One turn sends every row of this set to another row. A few are shown first. Where does it send the rows asked after them?
z169: [ -7  -3   5  17  -8   4  13  20  27 -14  -4   7  29  -7  20   7  -8 -18
  -4   9 -11   3  -3 -17  14  -4 -20 -12 -20  37   4   7  10 -19   3 -20
  14  -1   7 -20   4   1   8   4   6 -23 -12 -10   0  -4 -19   3   5]
z166: [-10  -7  13  40 -13  -5  19  14  20 -16  -3   7  20 -23  17  20   2  11
  -1   2  -8  -2   5 -20  19  -9   0 -25 -16  22  -2   2   3  -8   6  -9
   3  18  -7  -4 -24  -5  34   1   0  -5  -8   1  -5  16 -14  -4  -6]
z478: [-12 -29  -5  -4  -7  -3   5  25  -1  27  14 -13  -4 -20   0   7  -5  21
   8  -4   8  15   4  -4 -16 -13  10  14  -9  18 -13  14   0  30  16 -12
  -2  10   5   8 -10   4 -20 -13  -9  -6  20  19  -8 -27  -2   0  -1]
z760: [-10  -7  -2  27   0 -12   8  25  17 -11   1  18  16 -13  17   7  -4  -9
  -7   7 -14   1  10 -19  19  -6 -14 -32 -26  27   9   9  -1 -30   8  -9
  16   4  -2 -18  -2 -14  11   0   6 -11   6 -10  -8  -1 -22  -7   6]
z936: [-11  -7   4  -2   2   4  -5  -7   4  -4  -6  -8 -18   0  -9   7  10  20
  -5 -14  -1  20   7  -3  16   2  16  26  -5   0 -11   7  11  30  25  -6
 -12   0  -1  41  12   4   1 -12   1  -2  11   9   0   0   7 -16  -6]
z275: [  0  -9   4  12  -1  -3  29 -19   0 -23   0  13  34  10   4  11  -1  -3
 -19  13 -12 -27   5 -13   8  15 -40 -13   9  -3   1   0   2 -13 -18  -8
  18   3  13 -19  -7   6  -6   2   5  -9 -21   7   2  -6 -11   2  -2]
z594: [ 10  12   7  19  -1  -3   9  19 -10 -23  10  10   1   2  11   7   6  -4
  -3  27 -13 -22   4 -24   6   9 -27 -17 -18   2   6   3  12 -25 -13 -20
  22   0   7 -25  -5  -6 -16  24   8  -7  -4   0   8  -9  -7   6  -7]
z315: [ -5 -17  -4 -29  15  -9  -1   4  -3  17   1 -14  -3   4  -9  -2   7  17
   2  -5  10   4  21  -8 -32  -1   7  -5 -13   7  -6  17  -7  16  10  -9
   7  -6  13  15  10 -15 -21   1  -3 -15  21 -12 -12 -30  -1  -8   1]
z501: [  7 -19   8 -21   9  -4  -2   4 -17   5   9  -7  -6  -9 -17   5  19   8
   7 -16  -4   1  10  22  -6  11   0  15  -2 -15 -22   9  25  23  -7   5
  15   9 -10  30 -12  -9 -20   3  17   7   4  11  -3 -18   9  -4   4]
z278: [-10   9  24  30  13  10  29  -1   6 -29 -18   3   7  11   3  10  -1  15
 -12  16  -8 -18 -11 -33   6   9  -9  -5 -13   1  -1  -1   1 -15  -5  -1
   0   5  -1  -6 -26   8  14  12   1   2 -14   8   8  19  -1   8 -23]
z142: [ -4 -19  -7 -32  16 -12  -8  -2  -2   7  14 -10  -6  13  -5   4   3   8
   0 -16   4   2  20  -5  -5  -7  15  -2 -19   8   8  23 -11  11   6  -1
  -1   1  11  14  13 -20 -23   1   3 -21  21 -10  -4 -20   1 -18   6]
z319: [ -9 -10  -9  30   3 -18  18 -21 -11 -19   3  18  21  -4   3   4   2   5
 -15   9 -13 -33  11 -20  13   5 -31 -15  11 -13   7  -7  -2 -16 -11  -3
  14   9   3 -19 -16  -2   2  -1   8   4 -12  18  -7   0 -12   4  -6]
z256: [ -5 -19   0 -40  24 -14  -8   2   4  18  12  -6  -4  13 -13  -4   7   3
  -1 -15   5  -3  12   6 -17  -5   6  -3 -14  -4  -5  18  -5  12   5  -4
   8   4  -3  13   7 -13 -32  -7  10 -10  13 -15  -8 -21  -4 -12  14]
z5: [ -7   3  17  33  -4   7  20  21  18 -20   0  -1  10  -6  21  20  -5  13
  -2  17  -3 -10 -17 -32   8  -8   1 -10 -25  21   1  10   6 -20  -2 -12
   1   9  -6 -11 -26  10  18   4   0  -2  -7   4  14  12  -8   0 -13]
z222: [ -5   9   5  20   9   3   9  32  12 -17   3   5   7   1  19   3 -10  -9
  -3  20  -5  -8  -5 -32   4  -9 -14 -14 -33  27   8  11   0 -32   2 -19
  12   1   2 -25 -12  -6  -3  13   4 -13   0  -9   6   0 -12   4  -7]
z458: [ -1 -28   9 -16  18 -16   1 -17 -13  -8  11 -18 -12   0 -23  -5  -3  14
   4 -21  -6  -7   2   8   4   1  -7  13 -14 -10  -3  -8 -11  10  20  15
  -2   5   4  33 -12   8  -8 -27 -10 -11   3  23 -10 -15  -7  -4   1]
z600: [ -6 -10  17  25 -11   4  26   3  34 -20  -7  -2  30 -14  17  22  -2   3
   1   2  -8  -5 -13 -18  11  -4  -9  -7 -14  30   1   4  12  -8  -4 -10
   2   6   3  -9 -16  12  31  -3  -1 -18 -22   1   5  10 -19   0  -5]
z796: [ -2  -2 -11  28  -4 -15   6   5  -7 -14   3  26   6  -9   9   3   6 -10
  -9  12 -20  -8  15 -16  20   8 -28 -24  -6   3  12   4  13 -22 -12  -5
  27  -1   4 -30   3 -15  -6  13  18  -7   1   4  -5 -10 -14  -4  -2]
z322: [-15  -9   9 -15  13   4  -3   1  16  16 -12  -5 -14   1  -9   2  11  12
  -2 -15   3  21  -2   1   0  -1  20  19  -9   0 -16  11  13  32  18  -7
 -10   4 -15  32   7   4  -7  -9  12   2   7  -3  -5   1   2  -8   1]
z908: [ -8 -31   6 -15  -6  -7   1  31   1  28  20  -8  -9 -12  -4  12   2  10
   9 -14   3  10  -4  14  -1 -16  12  12 -11   9 -13  15   3  31   6  -9
   3  24  -9   8 -13  -1 -27  -7   3  -5  11  10  -2 -16  -2  -5  11]
z32: [ 10 -19  -2 -17   4  -5 -10  -1 -28 -10  19 -11   3 -11 -14   9  10   5
   8 -16  -5  -2  23  15   4   3  -2  16  -4  -8 -10  12  19  12  -6   3
  14   7   5  34 -10 -17 -15   6  11   2  11  18   3 -29  13 -12   1]
z778: [ 10 -18   3 -14   1  -5   0   7 -25   7   7 -14  -1 -15 -15  11  14  20
   8  -3  -1   3  18  11 -19  13  -7   7  -5  -7 -22  12  18  18   0   2
  19  -5   6  33 -14  -9 -17   2   1   5  17  15  -4 -38   6  -7  -1]
z746: [  3  -3   3  12 -17  -3  17  10   3 -15   5  16  20  -3  11   9   5 -13
  -5  16 -18  -8   6  -9  15  10 -34 -16  -5  14   7   1  13 -13 -14 -21
  23   1  17 -31   7  -5 -15  15   9 -23 -13  -2   0 -11 -16   3   4]
z312: [ -1   4  10  21  10  -2  24  -1 -13 -30   3   8  14   9   3   7  -6   5
 -16  25  -8 -37  -3 -25   5   7 -34  -9  -6 -10  -2  -3  -2 -26 -10  -6
  17   8   2 -12 -21   9  -9   4   0   6 -12  13   5  -1  -4   7 -10]
z641: [-17 -33  -1  -4  -9  -5   2  28  -6  13  19  -9  -5  -9  -3  13 -12  11
   4 -17   2  17   4   5  13 -18  16  16 -11  20  -3  14  -7  30  14  -6
  -5  22   5  12 -10  -2 -21 -15  -7 -10  17  21  -2 -17   4 -10   8]
z427: [ -6 -30  13 -21  20 -15   7  -6   2   9  10 -11 -10   0 -20  -3   0  14
   3 -20  -1  -7 -12  12  -5  -3  -3  14 -12 -11 -12  -1  -4  17  16  13
  -1  12 -14  28 -16  16 -12 -32  -4  -1  -1  18 -12 -12 -11  -3   6]
z447: [-13 -11   0  -2   6   4   1  -3   7  15 -14 -11 -19  -8  -7   5  11  25
   0  -4   3  24   0 -10 -11   7  15  21  -7   0 -17  11  17  29  22  -4
  -6 -12   0  32   7  11   0 -11   1   2  17  11  -5 -13   2  -5 -13]
z522: [ -6 -30   6 -15  21 -15  11  -9  -9  10  -1 -17 -11  -5 -20  -2  -1  20
   1  -7  -1  -1  -1   2 -19   5  -9  10 -13  -6 -13   1  -3   9  19  16
   3  -5   3  31 -13  13  -7 -30 -13  -3  12  22 -14 -28  -8  -1  -4]
z847: [-15  -4   7  36   6  -5  23 -20   9 -24 -18  10  24  -4   3   6   4  13
 -12   2  -7 -19   9 -24  10   2  -7 -17   3   2  -1  -8  -3  -6  -1  -5
  -2  13  -3  -2 -23  -4  29   6   5   2 -16   6  -9  22  -6   4 -14]
z634: [ -8  -8  18  22   4   8  36 -21  14 -28 -22   4  34   3   3  16   0   3
 -10   2 -11 -14  -6 -16   8  11 -19  -5   6   9  -3  -6   8  -5 -16   2
   2   4   9  -6 -20   7  22   7   6  -8 -27   8   2  10  -3   7 -14]

z634 moves to z169
z458 moves to z641
Now find these:
z5 moves to z594
z908 moves to z501
z447 moves to z315
z847 moves to z760

One turn sends every row of this set to another row. A few are shown first. Where does it send the rows asked after them?
z934: [ 18  40  -3  -9 -27  -1   6  43  -2   5   6  10 -14   9  36  -7 -21]
z250: [  7  10  31  -6 -20  -1   9  44  14  -2 -13  -3 -30 -16  18 -10  11]
z301: [ -4  18  27 -15 -15  -1 -12 -16  27   0  -5   8  -8  -2  29 -18  -9]
z946: [ -8  38   5  -6 -23  -8  -1  51   9   7   3   9  -7  13  42 -13 -16]
z559: [ 11  45  -6 -16 -21   5 -16  26  -5  12   3   3  10  24  17 -10  -9]
z800: [  4  24  23 -13 -11   1 -13 -20  30  15   1   5  -7  14  25   0   2]
z479: [ -1  36  18 -13 -24   3 -13 -20  23  -2  -8   2 -30   5  17 -24  -4]
z701: [  0   3  16 -29 -18   6 -16  15  30   9  -7 -18 -16  21  10 -14  13]
z835: [  2  48  22   3 -30 -12  -9  22  -2  -8  -9  -6  10  10  14 -21  -1]
z666: [ 10  35  24 -24 -17 -25 -16  25   8  35  -3  14 -21  16  27   4  -7]
z684: [ 17   1   6 -19 -22  -8   7  -3  17   1   1 -23 -20  10  13 -23  -3]
z113: [ -8  46  22   4 -22  -1  -9  54  11  -6  -1   4 -16  14  36  -4   7]
z708: [ 13  -5  10 -24 -12 -10  -1   0  13  -5  -3 -21 -11  16  26 -10  13]
z856: [  9  16  13  15 -15  -2   3  27  21  13  10  -7 -53   5  17   2  12]
z355: [  5  53  16   0 -32   1   1  51  10   3   0   2 -16   8  23 -14 -13]
z58: [ -6  31  17 -16  -5  21 -19 -13  26  -2   0   5 -23   4  23  -9   8]
z520: [  2  63  23 -21  -3 -15   4  21  -7   3  -3  -2 -31   5  29 -10  18]
z394: [ 13  20  35 -15 -21 -35 -14  20   2   8  -9  15 -32  -2  35  -4  -3]
z597: [ 12  29 -12  11 -24  -3 -25  11   0   2  14   7 -20  25  20  -9 -12]
z349: [ 14  25  12  13 -28  -4 -27  20  -8 -28  -3   5 -16   8  21 -12   6]
z745: [  3  10  24   1 -29 -18 -10  33  14   8 -13  -1 -49   7  24  -5  15]
z943: [ -1  50  29  -1  -3 -19  12  16  16  28  15  -2 -16   1  19  -7  -6]
z976: [ -3  32  18 -23 -20 -12  15  39   1   2 -21 -10 -29  -2  27 -21  16]
z396: [ 22  43  25  14 -32  -2  -9  44   6  -6   2   3 -21  11  28   8   4]
z898: [ 25  40   0  15 -26 -10   5  30  -2  -3  15   2 -26  16  38   5  -8]
z459: [ 18  30  22 -25 -19  12 -26 -13  21   5  -8   8 -19  12  20   0   5]
z516: [  3  29  16 -15 -12  -9  33  32  10  22  -1 -14 -15  -5  22 -17   1]
z886: [ 16  29  15 -22   5  12 -13  31  10  17  13  18 -28  -7  23   9  -2]
z213: [  1  48   4 -17  -5  -8 -11  18  -2   4   6  10 -58   7  28 -10   6]
z691: [  2  36 -16  -1  -7   9 -17  20   2   9  20   5  -3  24  23  -8  -9]
z932: [ 24  15  -1 -15  -6   2  14  30   8  31  10  -4 -23  10  25  12   8]
z352: [  8  11   1  21 -18  -3 -28  16   2 -11  15  11 -15  12  27  -5  -5]
z687: [  6  34  -9  -2 -12  -8   3  38  -3  -1  14   8 -18  18  53  -1  -6]
z414: [ 13  24  -5 -11 -12  -5  -2  25   5  20   3  -5 -50  22  30   7  22]
z585: [ -3  34  21  16 -16  -3 -12  23  -2 -25  -1  -3   0   2  20 -16  10]
z676: [ -7   5   0 -26 -13  -2   0   5  20  -3   0 -21 -26  13  18 -30   5]
z576: [ 25  13  12 -19 -12   3   4  -1  11  -6  -1 -29 -16  16  13  -8  21]
z260: [ 12  15  22 -15 -24   1  -7   7  30  12  -3 -27 -18  22   0 -12  12]
z106: [  3  18  15 -15 -11  -3  -3   2  22   2  -1 -30 -18  27  14 -12  28]
z167: [ 18  29  35 -18   3  -3   2  29   1  -2   2  12 -18 -19  29   6   8]
z356: [  7  33  15  18 -19 -14  -6  37   7  -5  12   6 -19  22  45  11   7]
z162: [  9  25   3 -26 -20 -20  17  28   4  35  -8  -8 -16  18  33  -3   4]
z67: [ 11  10   7 -32 -18  15  -7  12  21   1  -5 -20 -25   9   3 -24   5]
z210: [  0  30  23  11  -7 -21   3  13  16  11  20   8 -42  -9  23 -11 -12]
z208: [ 15  27  21 -32 -19   2  -9 -17  10  -5 -14   7  -7  -1  28 -14  -2]
z534: [ 10  44  15 -16 -17  -3  -3 -29  17   8  -3  -3 -14  15  23  -9   4]
z231: [  1  35  15 -25   1  10   0 -19  14  -4   0   1  -6   3  31 -10   8]
z466: [ -3  39  13  -5 -17  -3  -9  29   2   7   1   0  26  13  19 -12  -6]

z479 moves to z800
z260 moves to z708
Now find these:
z466 moves to z349
z394 moves to z886
z356 moves to z934
z414 moves to z516

